128 stands for zero in the data rows.
Some points, each followed by its number:
[123 138 129  99 127 141 152 129 128 105  95  98 119 105 114 134 139 142
 139 150 140  94 161  89] 0
[134 116 145 130 102 133  99 162 149 133 113  83 149 111 116 115 147 126
 120  96 110 117 131 195] 1
[139 137 113 118 137 128 121 116 133 132 115 147 150 105 174 130  95 150
 137 137 114 152 123 141] 2
[105 135 146 145 189 141 163 129 121  84  94 134 109 149 147 155 158 151
 153 157 115 169 156 117] 3
[ 99 124 112 138 124 158 119 129 130 126 146 147 122 154 170 121 157  96
 114 125 107 163 148  79] 4
[129 140 114 111 117 144 127 111 124  97  89 112 115  92 127 156 128 148
 145 159 116 144 145 117] 5
[145 136 154 182 171  90  71 154 146 165 106 115 159 124 131 116 139 125
 108 110 161  92 163 102] 6
[140 128 136 144 146 123 163 125  93 110 155 149 109 154 118 111 136 146
 122 137 144 118 122 125] 7
[126 126 134 147 149 118 137 127 136 138 162 134 116 131 126 123 124 120
 110 140 145 113 114 116] 8
[104 109 114 120 157 160 105 136 156  99 141 102 106 136 151 118 119  91
 160 127 101 133 145  92] 9
[144 130 134 110 140 131 159 126  94  37 147  85 137 137 133 142 145 168
 129 194 148 125  86  77] 10
[127  96 144 110 101 118 125 144 111 137 140 112 108 170 114 116 120 123
 134 153 128  84 135 139] 11
[117 161 153  97 136 146 102  65 152 152  67 173 174  92 165 161  76 162
 133 121  86 159 131 128] 12
[127 139 120 127 134 104 146 124 145 156 115 132 125 138 112 133 126 134
 100 125 143 131 127 117] 13
[134 117 142 149 132 102 140 140 117 160 154 118 132 145 130 107 137 129
 121 134 140 140 135 121] 14
[161 150 146 135 116 120 148  96  64 101 133 149 100 176 101  97 184 141
 111 163 155 131 110 155] 15
[138 171 131 127 124 122 106 108 149 107 124 142 152 133 129 149 108 144
 138 112 113 165 115 159] 16
[139 115 119 130 106 119 102 139 140 183 141 130 136 100 171 107  77  81
 115 105 116 138 140 133] 17
[106 120 137 119 112 173 121 134 154 120 116 113 101 148 145 110 153  94
 141 135 130 144 136  88] 18
[124 161 140 107  83 108 123 156 106 160 142 145  92 106  79  99 129  89
 116 129 116 127 174 145] 19
[181 146 106 117 131  87 117 116  77 134 117  88 153 132 159 143  82  62
 138 136 134 133 127 148] 20
[135 128 123 108 125 128 127 130 109 117 133 117 120 103 131 132 100 137
 129 134 126 119 146 145] 21
[119  85 128 114 129 149 125 146 139 133 130 104 124 121 137 133 149 134
 162 126 123 142 131 106] 22
[ 93 148 131 131 129 122 113 108 154 134 112 152 147 128 136 143 117 126
 119  99 111 151 153 120] 23
[ 98 151 104  97  92 105 149  90 118 139  91 129 116 118 106 152 165 121
 100 116 127  65 140 176] 24
[129 183 175 158 123 105 154 122  74 159 186 136 119 180  82  93 184 163
 104  95 146  97 114 169] 25
[155 155 126 131 138 115 147 141 131 127 137 135 127 156 112 117 149 116
 121 116 158 120  95 135] 26
[160 133 114 152  95 136  99 150 134 162 114  97 104 150 137 104  82  93
 133 110 126 109 172 110] 27
Which three points above are nearest to each new point by angle? Their numbers follow each, nearest first.
[113 126 126 145 123 132 138 123 141 123 145 158 134 122 117 138 123 146
 128 135 117 141 139 117] 23 4 3
[ 96 117  93 106 102 138 105 101 148 162 103 105 156 112 155 150 115  91
 150  93 116 152 111 143] 17 23 12
[126 141 114 169 119  99 108 164 155 146 140 142 138 108 113 102 148 122
 125 154 135 110 117 139] 6 8 14
[154 170 148 146 114 111 154 124  78 111 168 143 105 161  90 120 160 141
 121 111 134 121 101 128] 25 15 7
[154 106 118 122 136 124 104 126 115 114 116  76 162  91 140 128  91 165
 124 138 147 132 111 102] 10 21 2
[173  97  90 106 142 124  78 122 128 119 123  16 191  71 101 150  77 155
 142 168 185 141  94  74] 10 20 5
[138 157 147 141 133 131 155 130 120 144 146 144 106 147 113 135 153 135
 124 137 128 112  96 123] 25 26 7
[132 128 117  97 113 133 186  80 125 105 106  78 111 105 102 135 174 134
 101 154 161 114 151 113] 0 24 5
[111 124 115 138 139 120 103 135 129 156 140 149 130 149 138 112 127 102
 137 114 133 151 118 121] 4 17 14
[112 109 121 123 123 147 119 139 115 126 115 116 136  99 155 152 136 126
 162 117 132 130 119 173] 1 22 21
[132 106 102 120 132 120 127 123 128 119 129  82 152 113 125 140 110 134
 120 129 148 136 105 121] 10 20 21
[107 117 123 129 117 137 119 127 139 135 128 123 144 114 136 138 125 111
 135  95 116 124 133 124] 23 17 9
